Each path is a new rotation, seen through one point. The rows after it are directions, each followed by how far the rotation turns it, in degrees per step (0 if it stays put).
Each turn is a multiple of 5 degrees from 10 to 175, or 0.
Each row of a path follows its step; steps can be skipped.
path 1
step 0: [  4  35   7  -5  16 -23  -7  19  -1  10 -21  -4  -3 -11  16 -22  30  -3
 -13 -38 -19  11  14  -7  -8 -19  -2 -26]
step 1: [ -2  37  13  37   7  14  -7  -3   0 -19 -19 -25  36  12  -6  -7  30 -14
   3  -8  22  -4 -17 -12  12  -5   9   7]
step 2: [ 18  31  -2  22  10   3  19  18  15  14   6  18  16 -14  24 -24   0 -13
  35  -8  21  -6  -1  31 -14  -6   3 -22]
step 3: [ 20   5  -3  26  -4 -17  16   8  -8   5   6 -10   9   4   3 -29  25  -2
  -5 -23   2  13  11 -40 -36 -32  -8  -4]
step 4: [ -7  44   6  16  18 -23  -8  -2  20  16  -3  -7  19  16 -12  -6  12 -42
  -9  -9   4  15   3   3  23 -21   1 -16]
step 5: [ -4   8   1  33   4  27  21  18  -5  -4  10   4  37 -17  -2  -5  17 -12
  19   9  19 -29   4 -12   5 -17 -12 -33]
step 6: [ 42  -2 -11  16  20 -20   5   3  13  17   2  10  15  13  16  -1   5 -14
  -1 -19  18  17   1 -14 -31   5  -8 -42]
step 7: [-22  42 -16  30   9  -7  23   7  -6  -8 -13  -5   7   9   2  14  16 -18
 -27  -3 -17  15  23 -17 -13 -20 -14 -10]
step 8: [  6  15  37  22  23  18 -25  22  -3   6 -10 -13  18   3  -2   8  16 -14
  11  -3   2  -4  12  10   8 -11   3 -51]
step 9: [ 21  19 -24  28  20   0  16  14 -11 -12 -15  -7  21 -22  29 -17   6  -3
   0 -11  19  -3 -11 -21  -8  27 -12 -21]
Directions:
[ -2  -5  10  10   1   8  -2  -1   4   0   0 -10   3  -7   1  -2  -7  -3
   0  11  11 -13   9  15   0   0   1  -1]
110
[ -2  -3   2  12  -4   0   5   1  -7 -14   5  -5   6  -6   1   3   6   5
  -2  15   0   2  -7 -13  -3  -4  -6  11]
175
[  4  -1   0  -6   7   2  -3  -3 -10   3   5   2   1  -7   1   9   7   7
   1  -5  -8 -15  -1   6  -5 -20  -3  -1]
140
[ -2  -8  -5   1   6   3   1   1  -2  -1  -1   3   1   4  -1  20  -4  -3
 -10   7  -4   1   7  -5   0   7  -7 -18]
35
[  9  -1  -6   3  -7   4  12  -3   6  -2   3   7   0   9   6   8  -1   2
   3  -2   5   1  -1   9 -22   4   0   6]
95
[-13   7  -2   7  13   4   7 -10   1  -3   2  13  -4   0   2   5  -6   4
  10   3   2   8   6   1   8  -6   9   3]
130
path 2
step 0: [-24   0 -23  -9  31 -12   3  11   2  -7  -3  10  32  28 -21  15 -18  -3
   3   6   9   8 -24  20  -8  10 -22   3]
step 1: [  6 -13  -3  13  14  14  26  34  12   8   9   0  17   5   0  -3  16   3
  34  15  -3 -20   5 -18 -27 -16  13  12]
step 2: [-25  32  -5 -20  10  14 -13   1 -13   9  14  14 -20  -2  12  39  14   8
  29  10  -1   2   4 -15   0  11  -7  -3]
step 3: [ 16  39   5   2   6  24  -1  23  18 -12 -10  -6 -20 -24  -7 -23  -3  10
   8  -1  13   3 -22  -5  22 -24   1  -3]
step 4: [ 30  33   3   1 -10   2  -1  -6   3  28 -16   6  19   1  17   8  18 -30
 -18  -6  17  25  13   1   2  14 -15   1]
step 5: [ 13  -7  32 -23  18 -13   9  -5   3 -22  28  -3  13 -25 -22  -4   0 -14
 -15   5  29   5 -16  15  -9  13   3  -7]
step 6: [ -2  -4 -14  16 -17 -21  32  17 -35 -11  17 -13  -7  -9   5  -9  31 -15
 -11   5   1 -11  30   1  -4  13   0   5]
step 7: [-35  -9  -1 -14 -24 -14   0 -15 -25  -6 -10 -16 -11   7  -2  17  11   1
   2  21  20   5 -30  16   5 -27  -6 -11]
step 8: [ -6  15  12   2 -24   1   7  24  -8   8 -23 -34   9  27 -19 -24 -28  -2
  13 -10   4 -21   8 -11  -8 -10  -3   6]
step 9: [-17   0  -9  -8  22  25 -13  21 -14  20  12   7  30  38  20  13 -12 -20
 -12  -3  -1   1 -17  15   1   5  -9  -6]
Directions:
[  1   2   8   6  -2  -1  11   5   3 -13  -2   6  -3   0 -18   2 -13   8
   2   0   4  -2  -4  -6   5   8  -5  -4]
145
[  1   9   0  13  -9  -8   2   5  -4   6  -4  -3   7  -7  -1   6   4   4
   5 -17  -7  -5  12   0  -7   5  -3  -2]
160
[  3   1   8  -3   8   5   2  -3   1   7   5   4   2  -1  10  -7   1  15
 -12 -11   9   2   6  -6   8  -2  -8  -8]
55
[ -3   2  -3  -6   5   3  -8  -9  -9 -10   1   5  14 -10 -11   7   0   3
   1  -6  -2   0  -6   6   0 -14  -1  -9]
155
[ 16   8   3  -5  -6   2  -5   3   4   2   1  11  -3 -15   0   3   1  -3
  -3   2  -1   3   1   6  10   8  14   0]
45
